In the rows, 128 means zero.
A state moves one step at a time under one of 8 hidden systems, and each row is a state written as 22 numbers. Each run below is a few steps of one system.
D, trace 1, 8 rows:
[[135 133 141 105 138 181  90  77 131  89  80 106  87  86 163 136  86 133
   82 162 111 171]
 [119 142 135 129 166  81 148 103 159 216 110 143 129 127 166 108  71 165
  129 179 126 157]
 [143 126 145 174 107  83 145 128 129 169 136 184 146 153 129 104 168 113
  179  77  81 106]
 [172 128 143 113 102 193  90 142 145  70  88 151 103 140 110 149 150 114
  162  90 118 100]
 [115 127 112  70 163 163 127 164 178 125 115 118 120 138 136 152  91 158
  118 169 187 104]
 [ 86 110 120 124 148  78 170 169 113 166 200 131 149 134 135 109 139 131
  107 114 155 105]
 [147 118 131 153  84 135 113 133  66  91 175 116 115 124  89 117 156  96
  114  69 121 147]
 [144 147 101 120 107 166  98  98 128  97  87  86 117 118  99 153  93 134
  105 164 155 179]]
F, trace 2:
[[144 121 116 149  89  82 130 107 101 159 170 145 115 140 114  77 102 104
   95 133 133 138]
 [161 123 118 168  67 131 103 100 145 125 101 144 144 138 118 116  91 103
  113 124 128 175]
 [115 119  81 127 103 148 132 112 178 124  74 151 130 143 164 123 119 117
  106 114 118 137]
 [119 110 117 117 118 117 136 124 150 142 133 175 110 145 171  87 132 102
  108 113 112  80]
 [163 108 169 135 101 132 105 146 138 137 151 178 117 140 138  97 101 108
  127 102 129 113]
 [149 116 122 127 100 156 118 165 161 141 120 152 130 150 124 133  92 135
  131  85 164 150]
 [116 115  76 118 102 126 146 161 144 138 140 139 130 160 120 116 125 118
  109  95 163 115]
 [131 106 109 135  86 116 122 133 120 114 167 139 126 145 116  95 119  89
   88 118 148 107]]
L, trace 3, 8 rows:
[[158 129  99 161  63 127  99  99 161 147 104 121 158 141  99 122  44 119
   93 164 171 202]
 [ 97 110  62 170  74 120 144 104 191 126  70 150 182 151 165 119 137  98
  102 105 106 158]
 [130 112 109 123  94 134 119  81 138 103  95 179  83 133 184  79 149  81
   94 110  68  88]
 [177 112 173 102 114 157  84 118 161 141 118 185  79 129 163  91  59 117
  107 136 131 116]
 [143 105 128 127 103 135 129 178 195 177 129 184 147 161 150 110  73 138
  131  84 168 135]
 [132 105  77 128  70 123 144 171 139 131 153 171 123 177 114 100 153  99
  122  51 143  91]
 [161 110 102 107  69 154  96 138 113  80 157 136  89 151  97 101 115  82
   84 121 164  97]
 [126 102 106 122  92 146 105 138 154 113 144 115 142 129 133 116  60 111
   55 144 191 159]]
G, trace 4, 8 rows:
[[150 137  42 139  51 163 130 147 149 138  82 137 123 171  88 145 117 137
  137  50 158 191]
 [137 132  41 110  76 103 131  96 152 124 109 156 102 178 107  87 139  81
  101 170 136  62]
 [134  83 177 145 106 112  94 114 154  99 168 153 156 119 156  83  96  70
   76 173 133  88]
 [122  90 154 148 105 159 113 150 147 118 135 141 146 109 176 122  79 124
   77  66 141 192]
 [138 134  64 121  87 132 142 124 127 175 107 157  81 154 133 100  99 137
  108  72 133 171]
 [174 130 106 137  73 102 115 109 141 154 132 169 109 169  95  85 101  96
  130 151 139  99]
 [150  95 148 149  79 141  92 139 177  94 129 155 171 143 131 115  97  82
  107 139 151 113]
 [107  96 102 128  97 155 129 145 165 109 120 148 133 132 173 112 107 109
   74  84 142 147]]
F, trace 5, 8 rows:
[[174 141 157  94 142 141 118 143 130 150 117 187  67 150 130 115 145 135
  184 102  98  60]
 [172 123 177 104 135 154 102 186 166 131 143 152 140 151  96 149 100 143
  179 136 175  83]
 [103 106 125 121 134 143 144 207 148 116 164 111 182 142 107 163 138 142
  135  91 188 122]
 [ 98 118  97 121 122 126 146 160  74  99 192  87 122 125 100 127 156 118
   90  93 160 128]
 [133 134 112 130 111 116 114  99  75 114 166  82 109 110  96 115  99 116
   76 165 154 169]
 [113 141 100 161 116 103 131  73 134 144 101  99 156 111 135 127  95 130
   97 176 121 195]
 [107 137 102 159 122 103 147  72 136 138  79 140 137 124 167 116 157 117
  126 130  66 144]
 [154 134 151 121 130 140 113  86 137 121  87 169  88 124 160 111 147 113
  149 131  65  93]]
V, trace 6:
[[ 84  96 106 139 111 142 132 124 140 103 125 125 141 105 186 117 118 110
   55  96 123 167]
 [137 130 115 130 107 116 125  89  93 149 133 144  72 121 149  84 110 117
   88 108 100 157]
 [179 143 137 146  91 117 102  96 141 164 107 155 114 142 109 107  80 126
  143 154 127 149]
 [136 117 112 145  96 134 121 131 198 134  84 162 164 155 141 126 107 115
  139 128 135 125]
 [116 101 110 117 104 138 130 139 157 111 124 169 121 147 162 103 142  97
  104  94 119  84]
 [149 111 147 107 110 137 110 142 120 124 165 157  90 132 137  94 100 110
   97 114 146 100]
 [147 116 128 125 104 131 119 155 141 154 152 138 126 141 118 118  72 135
  104 119 176 156]
 [122 118  77 143  83 122 138 138 143 137 130 129 146 152 118 117 116 118
  102 103 156 158]]
G, trace 7, 8 rows:
[[123 120 180  88 174 159 103 100 160  90  96 151  96 100 197 121 132 115
  115 175  84  63]
 [108 118 190 106 195 136 142 171 155 178 139 152 128 101 192 132  86 175
  135 111 138 137]
 [134 134 126 125 139 119 159 192 106 180 159 146 118 149 104 139 145 166
  179  48 142 139]
 [158 145  98 107 106 143 121 155  97 101 146 114 103 160  47 145 160 121
  163 127 158  84]
 [107 123 111 110 139 131 118 132 137  78 142  77 157 123 101 149 130 116
  101 205 172 103]
 [ 68 114 122 153 151 102 151 117 112 113 154  89 172  94 158 130 144 125
   85 143 122 155]
 [126 142 139 152 131 114 135  88  69 133 133 114 102  98 138 118 147 132
  119  99  76 179]
 [168 160 143 130 131 139 106  86 120 139  82 125  97 120 112 140 112 147
  160 158 103 161]]
L, trace 8, 8 rows:
[[144 126 132  91 142  89 132 170 135 170 199 141 126 162  83 106  93 129
  131 192 202  54]
 [127  96 156 186  87 107 123 172 106 100 204 109 207 130  79 132 135  96
  121  93 168 151]
 [105 125  81 125 105 178 128 136  87  66 119  74 116 107 115 158 152 125
   85  76 137 185]
 [101 151  61  95 144 116 142  78 117 141 105  90  84 119 138 117 104 140
   74 195 138 148]
 [130 130 142 180 116  68 128  69 138 163 121 137 166 120 143  97 106 111
  120 185  97 152]
 [151 124 164 171 106 145 109 101 147 112  77 159 148 120 157 134 147 117
  156  87  66 158]
 [135 137 125  81 152 174 125 134 167 128  72 162  83 135 166 137 131 150
  152 111 108  97]
 [132 122 146  95 154 108 140 159 154 167 155 168 115 147 139 106 115 138
  144 148 147  58]]
P, trace 9, 8 rows:
[[ 94 156 153 146 196 104 168 147  70 153 150  68 152  92 105 181 175 190
  180 111 114 177]
 [121 175 128 132 171 116 147 101  49 105 124  68 115 106  76 172 212 154
  187 149  87 124]
 [128 169 173 118 202 133 115  90  98  99 108  64 134  86  96 181 157 158
  176 224 106 113]
 [ 89 151 189 134 226 118 147 119 119 134 111  81 166  75 153 185 156 182
  174 174  96 144]
 [106 159 173 127 210 120 156 128  75 136 124 104 119  89 138 168 203 174
  196 110  64 128]
 [151 173 181 101 198 141 125 127  71 120 126  95  94 103  86 175 178 174
  211 156 100  98]
 [118 161 176 108 219 129 137 148 111 131 130  73 151 103  91 195 157 188
  200 188 141 110]
 [ 80 146 163 130 215 111 164 153  89 118 150  70 167  93 116 185 200 174
  181 144 111 117]]
C, trace 10, 8 rows:
[[130 148  78 120 114  96 141 115  85 179 163 101  91 133  91 107  80 145
   89 145 172 179]
 [137 137  99 193  74  77 129  90 124 143 126 116 179 146  86 118 124 102
  131 161 125 166]
 [128 122 124 169  89 145 103  80 155  77  71 128 163 121 147 133 146  92
  118 133  84 148]
 [123 123 142 106 147 152 118  96 165 124  80 153  97 110 196 114 107 129
  100 144  95 120]
 [139 123 161 114 150 108 136 141 154 188 135 182 108 136 171  97  98 145
  143 117 116 107]
 [163 124 146 133 106 135 124 173 141 150 142 170 130 160 104 126 129 129
  174  75 140 107]
 [139 123  97 100 106 167 120 171 147  97 126 125 123 158  93 148 136 124
  138 106 172 103]
 [ 93 113  88 100 130 127 139 152 136 112 157 102 136 137 122 126 126 122
   83 148 175 101]]
Q, trace 11:
[[150 155 118 109 146 120 137 139 132 162 114 138 108 149  98 140 136 152
  182 143 132 100]
 [129 128 138 133 136 117 131 149 136 113 142 118 168 141  97 148 157 123
  165 152 140  84]
 [109 122 151 125 151 145 122 150 110  84 148  95 149 106 118 158 154 131
  128 126 136 121]
 [111 140 129 107 163 131 132 129  92 126 147  88 108 101 123 143 126 152
  115 138 139 148]
 [120 147 124 137 143  95 143 107  96 157 143 105 126 118 113 125 126 147
  132 156 125 150]
 [132 143 139 158 129 104 129  99 113 128 114 116 150 116 114 137 149 127
  153 147 100 144]
 [124 141 143 128 151 137 128 107 132 111  93 117 132 110 141 150 151 137
  150 149  95 126]
 [115 137 151 108 172 127 135 124 134 136 116 130 118 114 155 137 139 146
  145 148 108 102]]
V, trace 12, 8 rows:
[[138 148 115 155 115 112 133  86 104 163 105 126 107 115 132 117 110 142
  122 120  98 199]
 [156 153 109 147 105 119 119  84 145 146  73 147 125 143 118 125 128 122
  159 150  98 138]
 [137 124 136 130 123 132 118 114 177 116  90 163 142 140 149 127 138 110
  148 150 103  84]
 [124 107 158 109 142 142 125 152 160 123 137 166 124 131 168 117 132 121
  130 109 122  83]
 [133 118 144 101 136 137 133 174 123 147 164 152 102 134 135 116 116 140
  126  89 149 110]
 [138 131 108 114 116 126 133 162 114 144 160 124 118 148  91 128 111 139
  129 108 172 133]
 [122 124  92 136 102 125 129 141 122 111 144 100 150 141  91 136 126 120
  109 134 163 142]
 [111 121 108 144 111 129 122 107 120  92 129  99 145 118 124 129 132 106
   93 143 130 148]]
P, trace 13, 8 rows:
[[132 159 113 104 152 129 141 147  67 123 153  90 100 134  65 156 170 152
  166 125 144 110]
 [120 149 135 122 159 112 126 121  99 108 151  67 153 113  78 158 141 140
  140 201 152 116]
 [ 88 131 151 152 172 114 139 113 104 106 134  72 177  84 135 162 150 140
  125 161 113 159]
 [110 151 143 138 166 129 140  90  81 118 111  97 111  85 147 148 165 149
  140 124  74 162]
 [147 169 154 119 170 127 124  87 101 144  99 116  92 108 121 144 139 159
  174 162  89 131]
 [135 154 169 130 176 120 132 125 143 150 101 124 147 120 123 158 141 163
  195 163 108 113]
 [113 134 161 123 176 131 143 153 130 119 119 123 150 119 132 166 178 153
  184 118 104  98]
 [122 139 159  94 181 146 133 155  96 103 146 108 109 110 119 158 171 151
  162 123 122  87]]
Q, trace 14 (8 x 22):
[[103 122 167  99 185 174 123 125 141 138 104 113 100  74 205 142  67 175
   86 124 129 200]
 [113 149  93 118 151  75 180 125 114 237 136 162  86 146 151  94 120 170
  144 100 107 142]
 [187 138 137 169  77  98 114 111 112 133 131 168 130 165  75 107 165  92
  189 115  96  88]
 [159 123 153 124 115 188  83 139 177  61  82 119 161 128 107 174 120 119
  152 154 147 113]
 [ 68 114 109  81 179 147 156 172 164 126 131 111 141 119 173 150 120 157
   96 133 165 113]
 [110 115 129 125 138  88 157 148  72 150 205 135 103 124 130  92 156 120
  107  90 123 108]
 [185 140 154 152  88 136  90 110  82 115 143 118 110 123  70 128 108 115
  141 125 132 168]
 [125 147  93 133 126 145 124 109 166 134  72  98 157 130 116 160  94 153
  129 172 154 174]]
D, trace 15, 8 rows:
[[135 111 119 151  85 141 116 131 129  75 127 137 151 141 112 130 171  86
  129  97 114 106]
 [124 115 122  99 129 176 105 124 152  87 105 113 116 115 153 139 104 126
   90 145 145 131]
 [106 122 120 116 150 100 148 129 137 175 145 133 123 122 157 105  91 142
   94 147 145 141]
 [141 121 131 161  97  97 133 123 107 152 157 153 129 139 120  98 137 110
  131  90 108 134]
 [162 133 120 136  87 162  98 116 136  94  96 137 120 140 107 137 125 112
  136 115 124 140]
 [116 127 102 107 134 139 131 127 177 129  98 127 137 135 146 135 102 135
  113 164 149 122]
 [104 109 127 132 133  97 151 139 138 150 156 156 140 134 159 100 135 116
  112 120 123 101]
 [153 113 147 136  96 143 110 137 107 112 149 148 107 130 123 109 130 108
  120  80 120 131]]
C, trace 16:
[[ 68  92  87  91 144 149 165 171 193 137 113 161 132 140 214 115 127 135
   83  76 138 104]
 [140 101 124 110  99 107 135 158  98 151 206 180  74 153 138  60 120  97
   89  77 141  82]
 [192 114 144 137  67 146  84 156 125 124 167 133 130 150  62 120  62 110
  119 126 198 151]
 [106 120  56 142  89 139 137 143 179 128  98 102 179 153 113 150  93 133
   96 132 186 181]
 [ 84 104  57 147  86  95 154 102 140 118 128 141 140 140 164  86 149  81
   65 116 110 124]
 [164 102 162 149  80 129  84  88 123 106 142 162 105 120 147  78  90  74
   78 134 108 126]
 [160 120 149 136 105 155  97 123 183 155  94 157 134 131 152 125  45 142
  116 133 150 179]
 [116 122  75 134 103 112 155 143 188 185  94 176 140 169 163 108 114 135
  134  89 130 136]]

Which system made each run below?
trace 17, 2 rows:
[[164 126 140 132 101 133  84  84 172 109 100 135 136 135 121 117  83  99
  119 209 136 108]
 [102 100 148 155 134 114 139 146 197 154 117 157 192 128 182 126 103 128
  122 122 129 141]]
 : D
trace 18:
[[129 160 110  63 181 197 130 171 158 126  73  97 104 129 113 198 117 198
  172 133 173 138]
 [ 72 134  96 103 183  73 181 169 121 147 178 100 158 143 108 139 180 145
  145 169 158  57]]
 : F
trace 19, 2 rows:
[[125 150 169 149 177 133 122 112 151 147  87  91 176  96 129 181 103 175
  167 182 127 186]
 [ 74 150 108 128 188  98 182 124 125 156 102 113 142 119 155 154 196 167
  167 121  82 122]]
 : Q
trace 20, 2 rows:
[[187 121 181 126 110 161  84 160 167 124 124 151 145 140  97 145  80 132
  163 138 168 122]
 [ 95 121  89 115 136 145 155 191 170 136 124 116 168 149 125 163 125 155
  133  94 180 137]]
 : Q
trace 21:
[[170 134 223 143 154 178  82 102 171 101  53 154 139  97 162 166 121 141
  186 137  72 140]
 [102 139 123  83 191 169 157 165 203 163  54 156 123 135 190 167 131 189
  176  98 116 115]]
 : G
trace 22, 2 rows:
[[ 79 150  41  85 156 136 182 169 137 179 113  96 112 143 134 157 116 193
  114  99 179 174]
 [106 137  82 151 112  44 167 104  80 151 181 129 127 152  95  84 186  92
  124 147 107  77]]
 : P
trace 23, 2 rows:
[[153 118 172 158 124 111 128 150 157 179 127 177 153 138 145 118 110 141
  168  91 115 139]
 [155 128 112 117 101 165 124 159 148 120 101 159 113 159 113 140 147 129
  165  66 129 111]]
 : C
trace 24:
[[141  97 164 130 104 139  74  85 134  82 147 129 119  99 159  91  66  78
   44 185 138 130]
 [124 113 132 154 111 132 126 119 161 179 106 149 140 114 184 111  47 150
   84  94 131 228]]
 : P
trace 25 (2 x 22):
[[111 125 144 138 156  65 162 172 122 181 194 131 169 145 104 122 140 145
  162 139 155  92]
 [139 120 150 148 111 143 116 160  78  70 171 102 150 122  76 154 181 108
  149  82 134 120]]
 : G
trace 26 (2 x 22):
[[164 134 188 170 118  97 117 111  49 123 177 139 112 110  94 108 174 107
  165  93  76 120]
 [172 152 156 111 131 199  77 116 134  78  76  94 114 107  94 184 106 151
  156 154 141 161]]
 : G
trace 27:
[[129 120 225 182 155 117 109 115 115 120 138 115 185  80 148 145 126 135
  150 128  91 176]
 [126 152 120 126 146 172 140 126 127 126  62 122 112 117 146 171 155 171
  168  68  92 184]]
 : G
trace 28:
[[116 159 137 139 182 101 163 125 171 183  67 142 163 135 144 164 159 177
  218 144  88 120]
 [133 139 175 124 172 112 141 142 117 118 132 152 130 132 122 144 212 129
  212 125  75  39]]
 : L
trace 29, 2 rows:
[[130 119 146  96 142 118 112 119  97 129 183 118  82 111 130  93  81 117
   72 175 156 109]
 [135 123 152 171 119  97 127 140 127 170 156 119 173 124 112 127  81 142
  127 132 158 193]]
 : C
trace 30 (2 x 22):
[[114 114  86 127 100  91 139 118 128 135 162 133 125 148 124  87 117  95
   79 158 151  99]
 [142 104 146 173  83 112 106 106 132 119 143 143 151 122 138  98 100  89
   91 125 124 156]]
 : F
trace 31:
[[125 134  49 128  92 105 135 115 188 127  92 127 167 176  95 130 130 104
  129 197 162  83]
 [107  85 152 162 101 110 112 110 147  70 151 142 179 118 158 101 155  59
   87 139 102  83]]
 : L
trace 32, 2 rows:
[[182 136 178  98 130 156  95  99 108 143 116 182  30 115 156  91  97 131
  132 107  85 119]
 [167 140 140 106 136 121 126 152 183 206 112 171 116 163 126 121  57 165
  163 152 169 122]]
 : V
